In the data rows, the value 128 means zero.
Some points, one per row:
"090 078 130 154 110 148 154 144 192 123"
"124 106 157 095 143 121 040 047 051 057"
"055 135 146 095 139 106 056 092 209 141"
"137 158 154 101 152 129 133 164 080 157"
"104 179 160 115 179 135 142 172 064 166"
"118 138 136 140 098 141 136 119 051 057"
"113 164 185 085 142 130 123 160 092 166"
"133 167 157 120 156 144 155 179 065 166"
"102 105 120 165 119 151 162 144 167 137"
"140 131 138 147 065 151 155 047 051 057"
"157 183 158 107 127 140 145 161 084 179"
"105 118 047 211 184 136 158 128 134 129"
"100 111 173 079 164 113 105 168 118 122"
"149 143 171 102 109 137 151 168 109 164"
"151 139 173 098 118 134 147 173 099 158"
"145 171 105 150 097 132 124 090 174 182"
"130 147 188 080 118 132 130 047 051 057"
"220 077 102 089 090 082 103 131 156 138"
"126 164 131 151 093 149 145 113 169 178"
"111 159 127 120 104 118 080 077 199 057"
"121 099 127 167 091 159 178 148 175 143"
"228 094 099 105 087 094 120 132 143 148"
15 more points follow, each with its number after it:
"103 141 108 103 219 087 085 147 104 116" 0
"090 103 092 184 147 146 156 135 164 127" 1
"176 141 087 127 168 104 120 140 087 149" 2
"117 178 121 154 116 145 135 106 159 057" 3
"159 128 152 113 119 135 156 172 104 153" 4
"153 099 137 104 137 114 133 169 114 057" 5
"092 134 153 080 173 110 093 158 111 131" 6
"077 121 069 203 186 144 157 134 137 125" 7
"170 128 097 124 156 107 128 047 051 057" 8
"136 105 149 100 143 123 135 181 051 057" 9
"172 147 148 110 112 131 149 162 100 167" 10
"111 055 118 161 097 145 164 047 051 057" 11
"203 087 099 098 117 084 103 134 139 136" 12
"123 118 125 092 168 094 089 143 111 122" 13
"127 209 095 173 130 145 134 087 144 196" 14
Which two of these numbered points are nearest to each point below, ignoring the 2 directions in which the first points spread most? Their numbers follow each, nearest first.
"145 150 105 149 086 130 123 089 191 173" > 10 14
"081 116 080 196 168 147 040 047 051 057" > 7 1
"145 187 089 168 113 138 130 087 157 189" > 14 10
"076 146 147 127 127 140 112 119 175 154" > 6 1
"137 091 121 088 163 090 096 149 126 118" > 13 6
"103 189 111 160 135 140 124 096 150 179" > 14 3
"175 104 106 128 136 115 145 162 051 057" > 9 5
"205 097 095 105 118 091 110 133 132 139" > 12 2
